In the data rows, the value 128 means zero.
Here are some points, one per row:
[170 161 154 156 156 115 149 133 163 165 119 154 162 164 147 139 151 131
 176 147 128 146 127 137 145 173 122 170 147 121 142 129 141 171 155 162
 105 154 139 123 164 131 143 150 160 160 148 159 122 150 122 142 161]
[155 140 172 161 145 162 144 171 139 133 123 132 175 165 145 152 164 155
 145 138 143 164 150 140 167 131 154 128 123 131 151 147  99  99 119 126
 123 133 124 141 130 124 138 132 131 128 130 128 126 122 126 133 131]
[160 151 115 151 129 162 115 136 142 156 135 131 131 178 146 155 135 150
 199 155 153 165 163 145 130 173 160 142 152 165 155 143 165 128 137 156
 128 122 162 165 187 158 135 128 153 149 172 127 153 128 125 130 172]
[134 156 158 148 135 126 161 153 153 136 139 140 131 150 154 123 156 148
 147 129 147 124 160 158 132 123 140 148 143 168 172 147 141 145 151 139
 158 146 129 132 165 132 140 149 141 131 146 153 162 165 136 124 153]
[138 136 142 152 132 152 126 149 134 152 123 146 147 154 126 135 123 141
 133 117 146 117 133 150 155 132 174 152 145 158 161 143 145 138 143 144
 150 162 130 134 135 148 146 131 151 165 140 136 138 166 146 141 134]
[164 117 162 143 147 141 214 146 182 162 152 164 165 192 128 183 129 169
 134 185 172 138 129 192 137 163 162 194 197 155 150 168 155 123 121 128
 135 121 135 128 130 133 120 124 125 131 127 136 132 140 123 129 131]
[153 142 145 164 185 144 130 170 155 156 149 171 185 151 197 135 153 125
 153 192 160 159 160 198 154 143 160 119 176 175 138 176 167 155 177 132
 179 168 125 145 149 160 193 164 172 160 153 141 117 122 113 118 118]
[135 204 145 143 131 162 126 136 150 121 152 133 151 129 137 181 152 167
 151 173 143 165 119 177 157 130 141 142 229 157 143 174 138 134 138 164
 120 183 139 141 169 119 150 169 150 153 136 135 151 136 179 171 156]
[167 182 166 135 148 135 155 141 129 150 149 139 152 119 169 145 139 138
 149 146 149 151 166 168 169 150 159 183 149 120 152 140 147 138 134 136
 162 116 160 154 137 138 138 146 160 134 196 133 124 160 151 163 159]
[131 189 136 117 167 154 135 128 147 171 138 167 144 148 148 117 137 137
 168 146 152 140 141 153 139 196 128 142 146 138 174 159 147 113 121 116
 131 120 122 115 117 134 143 130 121 122 121 131 134 124 140 138 127]
[124 129 138 134 156 136 137 165 143 140 150 136 162 160 131 170 154 158
 147 144 134 172 156 167 153 146 138 142 124 121 155 132 155 161 137 151
 161 147 156 132 168 156 139 140 137 153 149 144 162 161 147 156  78]
[148 144 146 164 173 178 168 128 136 149 163 129 136 146 150 149 118 132
 154 144 135 153 155 156 156 122 149 140 119 131 152 167 144 142 154 156
 151 152 121 134 162 142 134 147 139 127 134 171 151 167 146 128 151]
[158 156 171 165 165 124 142 134 165 138 171 155 124 165 139 148 149 173
 135 144 136 156 136 128 158 148 172 120 126 166 184 142 151 155 147 153
 150 124 162 147 144 148 171 153 128 161 120 122 142 157 144 177 154]
[151 145 131 142 144 119 144 118 169 151 159 150 148 128 133 118 146 126
 156 134 148 143 152 143 159 134 158 141 145 141 154 158 144 136 171 151
 174 177 148 165 162 114 102 118 110 117 127 110 118 124 119 140 118]
[135 149 126 162 121 166 158 174 195 136 169 137 161 172 149 136 145 124
 153 124 162 152 132 168 158 153 140 113 166 142 129 116 157 148 180 136
 125 138 170 166 114 156 168 142 117 128 161 158 142 149 168 137 148]
[135 163 162 155 130 144 136 172 159 136 129 153 132 118 180 169 119 155
 135 154 152 140 133 138 133 172 154 159 133 126 121 143 170 157 145 166
 141 158 160 156 146 164 170 107 113 112 103 121 125 126 120 116 134]
[139 126 142 134 149 151 168 164 133 164 161 147 181 134 134 175 156 130
 109 128 129 144 153 143 155 183 129 133 140 166 158 159 126 163 148 158
 136 153 146 157 166 143 147 140 156 125 146 117 141 135 160 142 167]
[126 147 146 142 152 135 153 136 143 145 165 124 132 155 125 153 143 162
 139 126 153 135 136 133 161 132 134 146 138 149 150 143 144 146 132 161
 161 142 157 148 151 155 162 166 149 160 159 165  98  89 111 106 116]
[150 130 143 120 147 132 139 168 165 153 148 150 127 132 143 140 162 130
 160 138 131 132 137 133 159 125 146 140 151 137 154 182 150 139 132 150
 153 137 123 144 139 151 138 131 159 142 140 166 146 155 158 124 146]
[186 178 144 132 123 183 165 142 131 135 127 172 145 130 147 169 137 133
 183 164 122 132 145 125 138 151 135 150 146 156 170 137 138 168 134 119
 144 146 168 160 152 145 154 148 140 158 147 153 138 146 141 128  95]
[147 135 162 142 141 149 134 169 120 154 146 143 139 142 131 159 154 157
 154 136 154 168 147 136 152 121 146 145 137 149 152 158 179 167 189 106
  96 126 125 122 124 118 121 137 131 130 135 124 127 124 129 130 128]
[136 156 129 167 152 137 148 122 151 134 161 118 134 147 146 134 155 162
 115 163 112 137 161 144 149 156 173 130 144 148 131 146 150 190 105 109
 113 128 118 128 129 134 125 125 138 124 141 127 127 132 133 123 125]
[145 120 165 130 157 132 156 118 125 118 154 156 152 161 136 140 144 140
 176 141 140 152 144 147 148 141 161 176 149 165 118 127 125 161 164 143
 136 137 141 164 147 162 161 115 157 124 132 154 153 115 189 147 131]
[146 165 155 139 133 152 126 158 128 154 177 161 138 156 143 154 147 138
 133 191 150 119 187 148 169 140 118 149 140 128 146 133 115 139 163 119
 135 168 143 149 125 180 133 117 142 173 139 171 140 145 125 161 166]
[159 146 145 169 161 142 162 152 158 128 126 119 130 144 180 163 152 176
 169 140 147 130 155 127 142 175 126 163 147 162 118 169 147 128 169 151
 162 160 131 117 115 173 139 158 130 136 178 134 143 160 155 172 128]
[153 166 154 154 169 167 162 171 123 188 142 144 129 159 143 112 154 137
 131 165 150 145 170 129 146 163 148 162 164 131 146 137 154 121 139 175
 127 152 162 159 160 141 134 144 154 144 161 137 156 140 166 128 115]
[154 134 130 140 138 146 138 133 139 133 135 154 140 156 121 144 157 134
 131 126 140 133 162 158 144 126 148 142 134 142 132 155 161 131 137 151
 146 141 162 117 142 156 154 164 147 139 128 132 140 149 141 143 157]
[151 161 142 107 156 139 145 146 146 135 132 154 130 141 157 149 135 147
 117 149 184 151 159 142 149 171 178 137 135 161 127 151 137 145 149 169
 118 147 143 171 119 130 132 164 149 150 155 177 162 165 118 150 127]
[149 120 143 156 156 135 129 147 146 142 156 143 131 116 162 155 150 133
 149 131 152 157 148 151 136 130 130 143 151 171 144 120  99 103 117 125
 110 131 136 124 130 130 131 135 132 135 132 124 129 132 127 124 122]
[144 141 171 168 153 151 126 132 149 143 128 155 150 136 113 154 161 146
 128 149 162 164 134 143 130 129 122 128 136 156 151 145 154 152 138 146
 163 134 156 149 143 153 138 125 148 134 163 148 160 149 142 136 144]
[146 148 143 177 142 147 129 138 172 155 140 192 131 165 178 162 159 167
 157 124 136 161 154 152 152 167 165 162 149 127 144 138 147 151 144 124
 160 175 142 149 137 133 116 167 162 157 132 160 183 106 147 133 158]
[148 153 130 156 122 157 166 128 169 156 145 153 133 136 158 137 162 149
 124 155 171 158 139 148 117 137 124 167 117 125 137 143 145 135 165 131
 136 133 110 184 141 167 159 161 171 166 123 123 127 155 164 153 128]
[134 113 151 149 130 159 142 132 121 142 162 156 141 133 152 140 160 147
 147 150 161 141 114 130 157 157 154 143 152 128 142 143 131 144 155 150
 156 121 142 127 164 147 151 133 137 151 150 143 147 161 140 140 143]
[139 140 142 150 155 144 137 146 146 148 158 131 165 141 136 150 146 138
 150 136 167 120 135 122 156 143 137 151 140 161 133 128 176 134 127 125
 162 140 138 143 155 126 150 151 157 130 124 162 149 159 135 165 149]
[129 120 140 145 157 146 152 144 138 165 144 131 156 132 164 142 154 153
 152 152 142 120 132 155 116 118 148 150 122 147 144 163 149 161 125 147
 136 137 179 159 126 125 151 145 123 163 160 141 161 127 139 185 161]
[139 142 154 125 142 164 153 159 139 131 145 133 161 141 155 114 138 143
 133 144 130 147 123 141 128 135 151 149 151 147 157 139 145 145 153 138
 153 144 146 126 154 173 110 156 153 136 132 156 150 146 127 144 143]
[146 148 140 141 140 163 133 145 135 146 152 142 155 151 148 158 151 147
 147 147 147 143 152 141 141 134 133 141 150 151 145 124 149 169 151 194
 187 108 111 122 101 109 117 127 131 139 123 123 128 121 134 128 133]
[150 124 136 137 141 143 155 168 125 154 134 157 144 142 139 126 141 160
 148 146 161 171 145 132 145 133 132 137 152 145 142 127 149 162 115 142
 163 157 135 133 146 154 154 157 139 121 143 147 136 157 141 152 166]
[140 137 139 140 135 116 159 144 149 144 157 144 168 128 126 129 126 155
 130 143 117 172 172 120 121 161 166 136 152 148 137 166 138 122 158 136
 150 140 161 138 127 112 156 145 137 186 133 169 151 150 157 133 153]
There is one direction along which these points spread out most. Take the direction at right angles to it along which they spread out most. Then take the direction at right angles to both along which they spread out most. Go by this last direction. Where along it does each point below lie, from 0 to 99? The average is 50, and the first point in the table lies past the average. One standard deviation of the points above along it is 16.
[153 142 145 164 185 144 130 170 155 156 149 171 185 151 197 135 153 125
 153 192 160 159 160 198 154 143 160 119 176 175 138 176 167 155 177 132
 179 168 125 145 149 160 193 164 172 160 153 141 117 122 113 118 118] ~ 0
[159 146 145 169 161 142 162 152 158 128 126 119 130 144 180 163 152 176
 169 140 147 130 155 127 142 175 126 163 147 162 118 169 147 128 169 151
 162 160 131 117 115 173 139 158 130 136 178 134 143 160 155 172 128] ~ 53
[149 120 143 156 156 135 129 147 146 142 156 143 131 116 162 155 150 133
 149 131 152 157 148 151 136 130 130 143 151 171 144 120  99 103 117 125
 110 131 136 124 130 130 131 135 132 135 132 124 129 132 127 124 122] ~ 55
[153 166 154 154 169 167 162 171 123 188 142 144 129 159 143 112 154 137
 131 165 150 145 170 129 146 163 148 162 164 131 146 137 154 121 139 175
 127 152 162 159 160 141 134 144 154 144 161 137 156 140 166 128 115] ~ 70
[146 165 155 139 133 152 126 158 128 154 177 161 138 156 143 154 147 138
 133 191 150 119 187 148 169 140 118 149 140 128 146 133 115 139 163 119
 135 168 143 149 125 180 133 117 142 173 139 171 140 145 125 161 166] ~ 56
[154 134 130 140 138 146 138 133 139 133 135 154 140 156 121 144 157 134
 131 126 140 133 162 158 144 126 148 142 134 142 132 155 161 131 137 151
 146 141 162 117 142 156 154 164 147 139 128 132 140 149 141 143 157] ~ 47
[151 145 131 142 144 119 144 118 169 151 159 150 148 128 133 118 146 126
 156 134 148 143 152 143 159 134 158 141 145 141 154 158 144 136 171 151
 174 177 148 165 162 114 102 118 110 117 127 110 118 124 119 140 118] ~ 34
[148 153 130 156 122 157 166 128 169 156 145 153 133 136 158 137 162 149
 124 155 171 158 139 148 117 137 124 167 117 125 137 143 145 135 165 131
 136 133 110 184 141 167 159 161 171 166 123 123 127 155 164 153 128] ~ 49
[129 120 140 145 157 146 152 144 138 165 144 131 156 132 164 142 154 153
 152 152 142 120 132 155 116 118 148 150 122 147 144 163 149 161 125 147
 136 137 179 159 126 125 151 145 123 163 160 141 161 127 139 185 161] ~ 54
[134 113 151 149 130 159 142 132 121 142 162 156 141 133 152 140 160 147
 147 150 161 141 114 130 157 157 154 143 152 128 142 143 131 144 155 150
 156 121 142 127 164 147 151 133 137 151 150 143 147 161 140 140 143] ~ 50
[124 129 138 134 156 136 137 165 143 140 150 136 162 160 131 170 154 158
 147 144 134 172 156 167 153 146 138 142 124 121 155 132 155 161 137 151
 161 147 156 132 168 156 139 140 137 153 149 144 162 161 147 156  78] ~ 38
